[[-24 -19  26  -7  -1  15  -8  19 -13]
 [-30 -12   2  -4   2  41 -34  -2  12]
 [  6   8  -4   3  -4  -4 -12   2  12]
 [ 26   0  -7 -11  18   1  -7   9  -6]
 [ -7  16   2  -1   4 -12  29 -14  -8]
 [-13 -16   8  12 -14  17 -12   5   2]]
Indices start at 1.
The entry directly above 17: -12
What is the entry in the bottom-right corner?
A: 2
What is the entry in row 3 and column 1?
A: 6
The top entry of the column that holds the largest entry -> 15
What is the entry just right of the largest entry?
A: -34
The entry directly above the smallest entry: -8
What is the entry at row 3, column 2?
A: 8
The entry at row 1, column 3 -> 26
What is the top-right entry?
A: -13
The entry in the top-left corner: -24
The entry directly below the smallest entry is -12
What is the entry directly below 16?
A: -16
What is the entry at row 1, column 2?
A: -19
The entry just left of 16 is -7
The bottom-left entry is -13
What is the entry at row 2, column 2?
A: -12
The entry just right of 17 -> -12
What is the entry directly below 15?
A: 41
What is the entry just left of the largest entry?
A: 2
What is the entry in row 2 and column 1?
A: -30
What is the entry just right of the smallest entry?
A: -2
The entry in row 3 and column 3 -> -4

X = array([258, 601, 811, 324,  78, 783, 570, 662, 678])
The entry at the centre: 78
Find the entry just right of 783.
570
Find the entry just left of 570.
783

W =
 -4.1   -6.5    4.1    5.2   16.0   22.7   12.2  -14.5
-19.5  -16.0  -19.3  -11.5  -12.5  -17.1    1.5  -19.8
What is the first entry in the row that holds the largest entry? -4.1
The entry directly below -4.1 -> -19.5
The bottom-right entry -> -19.8
The largest entry in the last column is -14.5
The second entry in reading order is -6.5
What is the entry just left of the smallest entry? 1.5
What is the entry just right of the largest entry? 12.2
The 3rd smallest entry -> -19.3
What is the bottom entry of the column that holds the largest entry? -17.1
What is the top entry of the column that holds the largest entry? 22.7
What is the entry directly above -11.5? 5.2

grid = [-12.5   1.0  12.7  -8.7   0.5 -12.2  -9.1]
The entry just left of 12.7 -> 1.0
The entry just left of 1.0: -12.5

Read these off the table that follows. Counting starts at 1.
1) What is the entry in row 1 and column 3?
2) What is the top entry of the column that holds the largest entry?
3) What is the largest entry?
4) What is the entry in row 3 and column 1?
5) What is the entry in row 1 and column 2?
6) What is the top-right entry?
7) What is the top-left entry?
8) What is the entry in the bottom-left corner?
[[ -9  -3   1  21  -3  28 -24  20  21   7  10 -10 -26]
 [-15   4  -3   3 -13  21 -16  -2  14 -30   4 -35 -10]
 [ -1 -10 -40  21  11  19  17 -24   6  12   4  -1   3]
 [ 21  29   6  17  -5   0 -17  -3 -10  -9  -6 -16  35]
 [ -1 -13   9 -25  -4   3  11  33   6  34  -2  -6 -18]
 [ 14   9   3  -7 -25 -40   1   6  -6  14  -7 -14 -23]
 [-21 -16  12   0 -19 -23  -5  -4   3 -11 -36 -20  -3]
 [ -6  -2   1 -18 -22 -18 -11  25  -8   3 -14 -37  -7]
 [ 13  37  13   9 -23   6  18 -18  21  -8  -6  -3  12]
 [ 39  -1  19 -15  -3   6 -22  19   6  19 -13  -3  -5]
 [  7 -11  15  -3  11  -6 -13  -4  13  -4 -32  -8  39]
 [  4  -2  -4 -13  -2   5 -13  21  18   5 -25 -30  29]
 [ -7  13  14  46  -5  14  -3   5  -5  18  -6  21   3]]
1) 1
2) 21
3) 46
4) -1
5) -3
6) -26
7) -9
8) -7

m = [ 39  -7 -36  15   0  34 -39  50]
The second entry -> -7
Find the 1st entry from the left.
Answer: 39
The entry just left of the smallest entry is 34

M =
[[ -1   6 -30 -46 -25  27  -1  20]
 [ 17  33   6   9  -2  10 -32 -15]
 [-28   5  14 -19  10 -12   9  13]
 [ -8   4  -1  24  -1  14  33 -36]
 [  1  -1  -4  -5  -5   6   2   3]
 [  1  -4  -8 -10  -7   6  -1   7]
 [  1 -22   1 -10  -3  -8 -12  17]
 [-14   5  11 -10   7  -6   4   8]
 [ -1  11   7   1   3  -2  -7   2]
 [  6  -4  13   4  -1 -12 -28  15]
 [ -2 -15 -10  -4 -13   2   6   5]]
The first entry, reading row by row -> -1
What is the entry just right of the smallest entry? -25
The bottom-right entry: 5
What is the fifth entry from the end, reading row by row? -4
The 4th-last entry, reading row by row -> -13
What is the 4th entry, reading row by row? -46
The largest entry in the last row -> 6
The first entry on the diagonal from the top-right corner -> 20
What is the smallest entry in the last column? -36
What is the 2nd entry in reading order? 6
The entry directly below the smallest entry -> 9
The entry directly above 15: 2
What is the 2nd entry on the main diagonal? 33
What is the largest entry in the first row? 27
What is the second entry on the diagonal from the top-right corner? -32
What is the smallest entry in the last row? -15
The 3rd entry in reading order: -30
The 3rd entry on the main diagonal: 14
What is the entry just right of 27? -1

Read these off the grid that follows. Rows and columns are numbered from 1.
1) Give the smallest entry.
2) Give the entry just right of 1.
3) Give the entry just left of 1.
4) Give the entry directly below the smallest entry.
5) Give the top-right entry.
6) Give the entry just right of the smallest entry.
7) Give the entry in row 3 and column 1.
8) Give the entry at row 3, column 3.
[[ 40   0  12  -7 -13 -23  10   0  -1   3 -13  -9]
 [-21   0  47   4   2 -26  47   4  -2 -17 -17  -7]
 [-20   0  37   6 -25   5  30   2  -1 -14   0  -7]
 [ -1   1  -2  38 -24 -20 -11   9  12  12 -13  -9]]
1) -26
2) -2
3) -1
4) 5
5) -9
6) 47
7) -20
8) 37

Questions about the grid below. Counting starts at 1.
1) Report the entry at row 2, column 1.
2) Report the entry at row 2, column 3.
3) Report the bottom-left entry.
4) Report the entry at row 1, column 2.
5) Report the entry just left of 120.
6) Report the entry just left of the largest entry.
7) Report the entry at row 2, column 2.
8) Report the entry at row 3, column 1.
152	130	33	120	176	226	183	189
215	193	172	57	74	113	183	53
200	113	206	54	33	83	201	149
131	146	131	179	155	80	61	68
142	155	118	113	214	214	215	136
104	118	82	190	152	126	108	75
189	109	225	48	22	141	138	207
163	155	41	125	201	223	158	175
160	198	92	86	200	200	204	103
74	95	134	171	110	106	66	182
165	147	84	190	176	91	61	105
144	200	156	60	194	220	231	112
138	113	147	160	92	78	56	154
201	184	141	128	192	152	184	63
190	223	101	106	189	168	141	130
171	87	221	57	25	167	216	177
1) 215
2) 172
3) 171
4) 130
5) 33
6) 220
7) 193
8) 200

[[ -8   7  -1   4   3  29  12  11]
 [-18 -21  18   7 -14 -18 -20  -2]
 [-13  35 -26   4   2  17   5 -30]
 [ 27  -4  19  -7   1 -14  -6  13]
 [-13 -21   5  -4   2  -8 -24 -20]
 [  7   2   7   7  -1  -7   3   6]
 [ -1 -18  -7  -6 -11 -39   5  -3]
 [ -7  10 -33 -15  15  -1  -4 -15]]
Counting starts at 1.
Give the entry directly above -3.
A: 6
Give the entry in the top-right corner.
A: 11
Give the entry in the bottom-right corner.
A: -15
Give the entry just left of 1.
A: -7
The entry in row 3 and column 2 is 35
The bottom entry of the column that holds the smallest entry: -1
Give the entry just left of the largest entry.
A: -13
The entry in row 2 and column 2: -21
Give the entry at row 1, column 1.
A: -8
Give the top entry of the column that holds the smallest entry.
A: 29
The entry in row 1 and column 3 is -1
The entry in row 1 and column 2 -> 7
Give the entry in the bottom-left corner.
A: -7
Give the entry at row 2, column 1.
A: -18
The entry directly above the smallest entry -> -7
The smallest entry is -39
The entry just left of 29 -> 3
The entry just right of -33: -15
The entry just right of the smallest entry is 5
Give the entry directly below -11.
A: 15
Give the entry directly below -30.
A: 13
The entry directly below 35 is -4
Give the entry just left of 6.
A: 3
Give the entry at row 2, column 3.
A: 18
The entry directly above 17 is -18

Questions about the array below.
1) Report the bottom-right entry.
2) Report the last entry of the smallest entry's row.
3) Report the largest entry.
4) Report the bottom entry of the column that holds the smallest entry.
5) Report the entry just right of the largest entry.
6) Report the top entry of the column that holds the largest entry.
7) Report the third largest entry.
8) Report the second largest entry.
[[65 59 37 50 54 57 49 51 51 70 49]
 [34 53 57 47 47 68 32 43 27 28 66]
 [50 63 54 55 57 33 58 32 43 48 57]
 [53 47 64 48 52 42 40 52 44 50 63]
 [60 66 48 37 51 59 48 59 62 78 48]
 [30 88 66 22 49 57 42 32 50 60 63]
 [46 46 63 50 54 56 38 59 54 51 63]
 [53 57 57 50 49 55 52 55 58 57 50]]
1) 50
2) 63
3) 88
4) 50
5) 66
6) 59
7) 70
8) 78
